In the data rows, zero lies at 7.5, halfway between 7 and 8.
Here are some points, each followed by its number:
(11, 7, 0, 13, 12, 8, 12, 7, 5, 15, 12, 10, 0, 3, 2, 7) 0
(6, 9, 14, 8, 5, 8, 7, 8, 11, 6, 5, 6, 9, 8, 10, 9) 1
(8, 8, 7, 6, 11, 10, 7, 6, 8, 7, 9, 6, 11, 7, 9, 7) 2
(7, 7, 9, 6, 7, 7, 7, 9, 7, 8, 7, 7, 9, 9, 8, 7) 3
(8, 8, 4, 10, 7, 7, 9, 9, 7, 10, 8, 8, 6, 6, 6, 7) 4
(7, 5, 6, 9, 2, 3, 9, 15, 4, 11, 7, 10, 1, 10, 3, 6) 5
(9, 6, 0, 13, 4, 4, 11, 12, 6, 13, 8, 12, 0, 6, 1, 7) 6
(4, 8, 11, 1, 4, 9, 6, 15, 6, 7, 5, 0, 15, 10, 13, 6) 7
(3, 8, 8, 10, 9, 15, 7, 9, 7, 8, 7, 6, 10, 9, 10, 12) 8
(10, 9, 3, 3, 10, 15, 0, 5, 13, 0, 12, 3, 4, 9, 9, 11) 9
(7, 8, 2, 9, 5, 7, 9, 13, 6, 12, 7, 6, 7, 7, 6, 7) 10
(7, 8, 5, 9, 6, 7, 9, 9, 8, 10, 7, 7, 7, 7, 7, 8) 11
(5, 9, 11, 7, 1, 4, 7, 11, 8, 10, 5, 9, 8, 10, 8, 5) 12
(7, 8, 6, 7, 6, 7, 9, 10, 8, 10, 7, 5, 11, 8, 8, 7) 13
(10, 7, 11, 10, 10, 6, 7, 2, 9, 7, 8, 13, 0, 6, 5, 7) 14
(10, 8, 3, 10, 10, 8, 8, 6, 7, 10, 10, 10, 4, 5, 5, 7) 15
(8, 8, 1, 12, 5, 5, 10, 10, 7, 12, 8, 10, 3, 6, 5, 7) 16
(4, 10, 7, 2, 7, 10, 6, 12, 6, 8, 8, 0, 15, 10, 15, 6) 17
(8, 10, 1, 12, 5, 8, 11, 10, 9, 12, 7, 6, 6, 5, 7, 9) 18
(7, 12, 3, 15, 0, 6, 13, 10, 15, 14, 3, 10, 0, 3, 4, 12) 19
(8, 7, 14, 6, 10, 8, 5, 2, 9, 5, 8, 10, 6, 8, 8, 6) 20
(10, 5, 12, 6, 10, 8, 7, 6, 4, 3, 9, 10, 7, 10, 9, 11) 21
(9, 8, 15, 0, 15, 11, 2, 4, 6, 3, 9, 4, 15, 9, 14, 4) 22
(8, 7, 8, 6, 10, 8, 7, 5, 7, 7, 9, 8, 8, 7, 7, 6) 23
(8, 8, 15, 0, 15, 12, 1, 4, 5, 0, 8, 2, 15, 11, 15, 5) 24
(5, 4, 6, 15, 12, 5, 15, 0, 10, 4, 10, 5, 10, 3, 6, 12) 25
(8, 6, 3, 9, 5, 4, 9, 12, 5, 11, 8, 9, 4, 8, 4, 6) 26
(8, 5, 11, 10, 2, 1, 8, 10, 6, 9, 6, 14, 0, 9, 2, 6) 27
(8, 6, 4, 11, 5, 4, 10, 11, 6, 11, 8, 11, 1, 7, 3, 7) 28
(7, 8, 15, 4, 11, 10, 4, 4, 9, 4, 7, 6, 12, 9, 11, 7) 29
(5, 6, 6, 3, 2, 7, 6, 2, 10, 4, 4, 7, 7, 9, 7, 7) 30
(8, 8, 11, 7, 9, 8, 6, 5, 8, 6, 8, 9, 7, 8, 8, 7) 31
(8, 7, 15, 4, 10, 7, 4, 1, 9, 2, 7, 11, 5, 9, 8, 6) 32
(7, 7, 9, 7, 5, 6, 7, 11, 7, 8, 6, 7, 8, 9, 7, 7) 33
(6, 12, 3, 10, 4, 10, 10, 12, 10, 12, 5, 2, 12, 5, 10, 10) 34
(6, 8, 4, 5, 6, 8, 8, 14, 5, 10, 7, 0, 15, 8, 9, 6) 35
(10, 10, 0, 6, 15, 12, 7, 5, 6, 10, 11, 3, 14, 4, 9, 6) 36
(9, 6, 8, 3, 13, 9, 6, 7, 4, 5, 10, 6, 14, 9, 10, 8) 37
Which three points above are nearest to each new point by angle, seen from the average point of the numbered points? Their numbers follow each, nearest first.
(8, 9, 8, 6, 10, 10, 7, 6, 9, 8, 8, 5, 12, 7, 10, 7) 2 22 24
(11, 3, 8, 5, 0, 0, 7, 15, 0, 11, 5, 11, 2, 13, 1, 4) 5 27 26
(4, 10, 7, 2, 12, 15, 0, 5, 15, 0, 12, 0, 12, 13, 14, 15) 9 24 2
(6, 9, 15, 7, 5, 8, 7, 8, 11, 5, 4, 6, 9, 8, 10, 10) 1 29 3
(6, 7, 15, 3, 5, 5, 4, 9, 6, 4, 6, 7, 9, 11, 8, 5) 3 33 29
(6, 10, 15, 10, 3, 7, 7, 9, 13, 7, 3, 7, 6, 8, 10, 10) 1 12 33
(4, 8, 10, 3, 4, 4, 6, 9, 4, 7, 10, 11, 15, 13, 13, 5) 3 7 17
(11, 7, 7, 10, 9, 6, 8, 3, 8, 8, 9, 14, 0, 6, 4, 7) 14 15 0
(5, 6, 6, 4, 3, 7, 6, 4, 9, 5, 5, 7, 7, 9, 7, 7) 30 32 12
(8, 12, 0, 15, 4, 9, 13, 13, 10, 15, 7, 5, 5, 3, 7, 10) 18 11 19
(7, 7, 7, 8, 5, 6, 8, 11, 7, 10, 6, 7, 6, 8, 6, 7) 5 26 33
(7, 8, 10, 6, 7, 6, 7, 8, 7, 7, 8, 8, 10, 9, 9, 7) 3 29 22
(6, 8, 15, 5, 5, 7, 6, 10, 9, 5, 4, 5, 11, 9, 10, 8) 1 3 7
(9, 7, 5, 4, 12, 10, 7, 9, 4, 7, 10, 5, 13, 8, 10, 8) 37 2 36
(9, 8, 8, 8, 10, 8, 7, 5, 8, 7, 9, 9, 5, 7, 7, 7) 14 20 31
(10, 5, 11, 9, 8, 5, 7, 5, 7, 6, 9, 15, 0, 8, 4, 8) 14 27 32
(9, 6, 10, 7, 10, 8, 7, 7, 5, 5, 8, 10, 7, 9, 8, 10) 21 31 32
(6, 12, 1, 9, 4, 10, 10, 14, 12, 12, 5, 0, 15, 5, 11, 10) 34 13 35
(6, 9, 7, 5, 10, 15, 0, 6, 12, 0, 10, 2, 9, 11, 11, 12) 9 24 29
(10, 6, 6, 6, 12, 8, 7, 5, 6, 7, 10, 9, 7, 6, 6, 6) 23 15 36
(5, 5, 4, 1, 3, 6, 3, 0, 10, 4, 5, 7, 6, 9, 4, 3) 30 32 23
(8, 10, 7, 6, 11, 12, 7, 6, 9, 8, 8, 3, 14, 6, 11, 8) 2 36 22
(7, 9, 7, 10, 9, 11, 8, 6, 9, 8, 7, 8, 6, 7, 8, 10) 8 25 19
(4, 8, 11, 3, 5, 9, 6, 14, 7, 7, 5, 0, 15, 10, 12, 7) 7 17 35
(6, 7, 0, 5, 6, 8, 9, 15, 2, 14, 9, 0, 15, 7, 7, 4) 35 13 10
(7, 13, 6, 15, 0, 3, 14, 11, 15, 14, 1, 12, 0, 2, 4, 15) 19 11 18
(7, 11, 3, 10, 5, 9, 10, 11, 10, 11, 6, 4, 11, 6, 9, 9) 34 18 13
(9, 7, 7, 9, 8, 7, 8, 6, 8, 8, 8, 10, 4, 7, 6, 8) 14 15 0
(8, 7, 10, 7, 6, 6, 7, 9, 7, 7, 7, 9, 6, 9, 7, 7) 27 33 12
(4, 3, 11, 13, 12, 5, 15, 0, 10, 2, 10, 4, 13, 4, 8, 11) 25 2 23
(8, 10, 0, 9, 11, 12, 9, 8, 8, 11, 9, 3, 13, 5, 10, 8) 36 34 2
(8, 8, 0, 9, 6, 7, 10, 12, 6, 12, 8, 6, 9, 6, 7, 7) 10 18 11
(3, 3, 15, 10, 14, 6, 14, 0, 11, 0, 10, 1, 15, 5, 11, 11) 25 29 2
(9, 8, 8, 7, 12, 9, 6, 3, 8, 7, 9, 9, 6, 6, 7, 6) 23 20 31
(11, 7, 12, 9, 11, 6, 6, 1, 9, 6, 8, 15, 0, 6, 4, 6) 14 20 31
(9, 9, 6, 4, 13, 11, 5, 3, 8, 7, 9, 6, 14, 6, 10, 6) 2 36 22
(9, 7, 3, 6, 13, 9, 7, 6, 6, 8, 10, 8, 9, 6, 7, 6) 36 23 2
(6, 12, 6, 15, 0, 4, 14, 12, 14, 15, 2, 10, 0, 4, 5, 12) 19 11 18
(9, 7, 8, 9, 9, 7, 8, 5, 8, 8, 8, 11, 2, 6, 5, 7) 14 15 0
(9, 6, 9, 7, 10, 7, 7, 5, 6, 7, 9, 11, 4, 7, 6, 6) 14 23 20
(9, 8, 4, 7, 10, 9, 8, 7, 7, 9, 9, 7, 8, 6, 7, 7) 36 15 0
(6, 9, 12, 7, 6, 9, 7, 8, 9, 6, 6, 5, 11, 8, 11, 9) 1 29 7
(5, 13, 3, 10, 3, 10, 10, 14, 11, 12, 5, 1, 14, 5, 11, 10) 34 13 35
(5, 6, 4, 4, 2, 7, 6, 2, 10, 5, 4, 7, 6, 9, 6, 7) 30 32 9
(1, 0, 15, 13, 15, 6, 15, 0, 12, 0, 12, 0, 15, 1, 13, 15) 25 2 29
(10, 6, 10, 7, 10, 7, 7, 5, 7, 6, 9, 11, 4, 8, 6, 7) 14 20 32
(7, 6, 12, 4, 8, 7, 6, 9, 6, 6, 7, 6, 12, 10, 9, 6) 3 24 22
